[-35 -10   0 -33 -17  78  24 -12  19  30 -31 -28 -13 -57 -38  24 -11 -19
  41 -40 -28 -21 -14  12   9   1 -11  35 -26  29  29   9 -36 -20  29  15
  -3 -32  -8  -9 -45  22 -59  -7  92 -22  16  19  -1  18 -26  49  10  -3
 -36 -40  -2 -10  -2  21]  K_903
[-30 -14  -8 -25 -45  29 -24  11   4  32 -31 -22  -6 -41 -22   3  17 -20
  60 -10 -22  17   5   9  -1 -32  29  20 -29  37  16  -6 -24   2  25   8
   4   2 -15 -12 -15  23 -40  -5  65 -40  10  29 -25  -3 -33   0  46   8
 -18 -28  -7 -18  -3   3]  K_997
[-30 -10   9 -25 -19  29 -33  14   4  40 -31 -28  -4   1  13  12  17  -8
  62 -10  -1   1 -20  12  -1 -39 -12  23  -7  15  16  13 -38   2   0   8
   4   3 -19   7   1 -33  -6   8  38 -71   5  34 -42  -3 -20 -12  61  13
  -4 -15  19 -16  -2 -33]  K_412
[-30 -10   9 -25 -14  38 -16   9   4  32 -30 -28  -4  -3   5  13   7 -21
  46 -16  -1  -6 -20  12  -1 -22 -12  23  -7  15  16  13 -36  11   1   8
   2  -5 -18   7  -4 -21 -10   8  42 -49   5  29 -27  -1 -20   3  38  10
  -6 -15  19 -17  -2 -19]  K_943
[  9  -1 -32  29  20 -31  37  19   4  45 -31 -33  -3  28  36  12  17  -2
  54 -10  13   1 -35  12  -1 -41 -31 -38   2   4  15  -7   8  -1  13  23
   0   3 -26  22  13 -59  18  16  20 -83   5  36 -51  -5 -15 -19  63  18
   7  -7  38 -16  -2 -51]  K_636
which: [ 23  -7  15  16  13 -38   2   0   8   4]
K_412
which: [  9  -1 -32  29  20 -31  37  19   4  45 -31 -33  -3  28  36  12  17  -2
  54 -10  13   1 -35  12  -1 -41 -31 -38   2   4  15  -7   8  -1  13  23
   0   3 -26  22  13 -59  18  16  20 -83   5  36 -51  -5 -15 -19  63  18
   7  -7  38 -16  -2 -51]
K_636
which: [  9  -1 -32  29  20 -29  37]
K_997
places K_636: [-16]
58

[-17 -14 -11   5 -35   2  -1 -10 -32  32  -2 -18 -11   1  15  30 -13 -40
  10  -6 -35   0 -32 -35 -27  -7 -26  68 -12   6  -8   9   5 -14  32   9
  24  14  -7   0 -48 -71  13 -15  -6  45   1  43  -4 -12 -23 -41   3 -29
  13  15  44   9 -31  22  15] : K_636
[-28 -18  10   8 -11  -8  -9 -48 -27  19 -16  -1  21   0   7 -12 -18  -5
 -22  -3  -4   2 -20 -32 -16  -6 -27   7  45  -8  10  -4  -8   6   8  12
  -1  16 -10  11  -4   1  15 -11  -3  11 -18  13  -7  12  -3 -18  -2  -6
  15   8   3 -15   5   7 -10] : K_906
[-35  -9  40  -6 -24   1  -5  -9  -8  10 -20 -27  -2  30   6   5 -22  -4
   0  -8 -27 -26  21 -19  -5  15 -30  21 -18 -17   8  17   3 -22 -36  29
  30  -6  24 -11 -16 -28  21  15 -17  11  -8   8  14  23  21  -8   9  -5
  15 -23 -18   0  17  -7  29] : K_943
[ -4 -18  14   9 -25 -10  -2   9  14  19  -8 -29  -8  -8   6  18 -26  10
  12  12 -10 -28  -6 -15  -2  -5 -14  29  -9   1   1 -10   4 -16  12  13
   2  -1  10   8 -14 -20   8   8 -16  21   2  23  -1   9   7 -10  -6 -14
  -5   8  21  21 -15  -9  12] : K_412
[-35  -9  40  -6  -2   1  -5  -9  -8  10 -20 -27  25  30   6   5 -22  -4
   0  -8 -27 -26  21 -19  -5  15 -45  21 -18 -17   8  17   3 -22 -36  29
  30  -6  24 -11 -16 -28  21  15 -17  11  -8   8  14  23  18  -8 -25  -5
  15 -23 -18   0  17  -7  29] : K_220
[-24 -20   8  -4 -25  -8 -12 -23 -11  27 -44 -12  -5  -3  14  -8 -16 -10
  -4  34   6   6 -11 -29  -6 -12 -34   8  40  -8   3  -3 -12  -7  15  18
 -19  20 -12  25 -15  -2  24   5 -10  10   3   5   0   7   2 -20  -5 -14
  13  22  15  13  -7  -5  -4] : K_63
[ -8  -2   0   4  -4 -13  -6 -14 -12  11 -13 -21   2   8  10   5 -21  -6
  -3  12   0 -13  -7 -29   8 -15  -5   0  26  -7   5 -12  -2 -11  -8  15
  -8  -3  -3  13   9   1  -7  12  -9  17  10   0   2   9  -1  12  -1  -7
  18  22   3  12  -4   7 -14] : K_903
[ -1  -3   1   4  -9  -4 -13   3   9   5 -27 -20   0   2  20  23 -15 -13
  12  36   0 -14  -4 -10 -11  -2  -3  21  -5  -6   4   3  11   6   9  33
   4  15   7  10  -3 -15   1  21 -16  24  -1  17  -8   1   6  -4  -8 -15
   9   3  17  13  -8   4   3] : K_52
len: [-35  -9  40  -6 -24   1  -5  -9  -8  10 -20 -27  -2  30   6   5 -22]
17
places K_906: [-3]
20 45 51
len: [ -1  -3   1   4  -9  -4 -13   3   9   5 -27 -20   0   2  20  23 -15 -13
  12  36   0 -14  -4 -10 -11  -2  -3  21  -5  -6   4   3  11   6   9  33
   4  15   7  10  -3 -15   1  21 -16  24  -1  17  -8   1   6  -4]
52
len: [-17 -14 -11   5 -35   2  -1 -10 -32  32  -2 -18 -11]
13

[66 41 46  8 33 67 64 22 78 17 20 11 36 15 11 26 50 -9 30  8 21] = K_220
[  3   3  35  -8  10  23  -4   1   2  35  -1  25   8   0  67   7   2 -18
  -8   0  -4] = K_903
[66 20 46  8 33 67 64 22 78 17 20 11 36 15 11 26 50 -8 15 -1  5] = K_943
places K_943: [66]
1
len: [66 20 46  8 33 67 64 22 78 17 20 11 36]
13
which: [36 15 11 26 50 -9]
K_220

[ 30 -20  20   4 -36  92 -31 -33 -10  39   6   0 -25 -28 -19 -41] -> K_52
[ 31 -67   0   2 -13  35  -6  -7 -47  27   4  -9 -24 -38 -14 -57] -> K_943
[ 17 -77  -5   5  35  17  -1  24 -41   7   7 -11   0 -26 -16 -36] -> K_412
[ -9 -33  -3   8   4  -9  28  45 -27 -18  13  17  74   5 -14  25] -> K_903
[-11 -44  -9  12 -24  16 -42  -4 -26   1 -16  14 -37 -44 -43 -33] -> K_636
[ 34  10  39  13 -58  72 -11  -2  10  18  -5  28  11 -44 -44   5] -> K_63
[ 16  52 -24   9  -6  43   4  -7  29  17 -10 -18  -5  52   5  25] -> K_694
[ 31 -16  70 -16   5  60  52  -4   1  50  41   4  32  34  19 -38] -> K_220
len: [ 31 -67   0]
3
both K_52 K_636: 
[-33]
which: [-33 -10]
K_52
places K_220: [-16]
2 4
which: [-11 -44  -9  12 -24  16 -42  -4 -26   1 -16  14 -37 -44 -43 -33]
K_636

[  6   8 -11   3  -9  10  95]  K_358
[ 18 -37  76 -25  11 -22  40]  K_52
[-13  32  40 -11  43   7  39]  K_906
[ 23  18  18  23  24  18 -38]  K_603
[ -5   8 -38 -21  23  12 -38]  K_997
len: [18]
1
places K_997: [-38]
3 7
places K_603: [23]
1 4
len: [ 23  18  18  23  24  18 -38]
7
both K_358 K_997: 
[8]

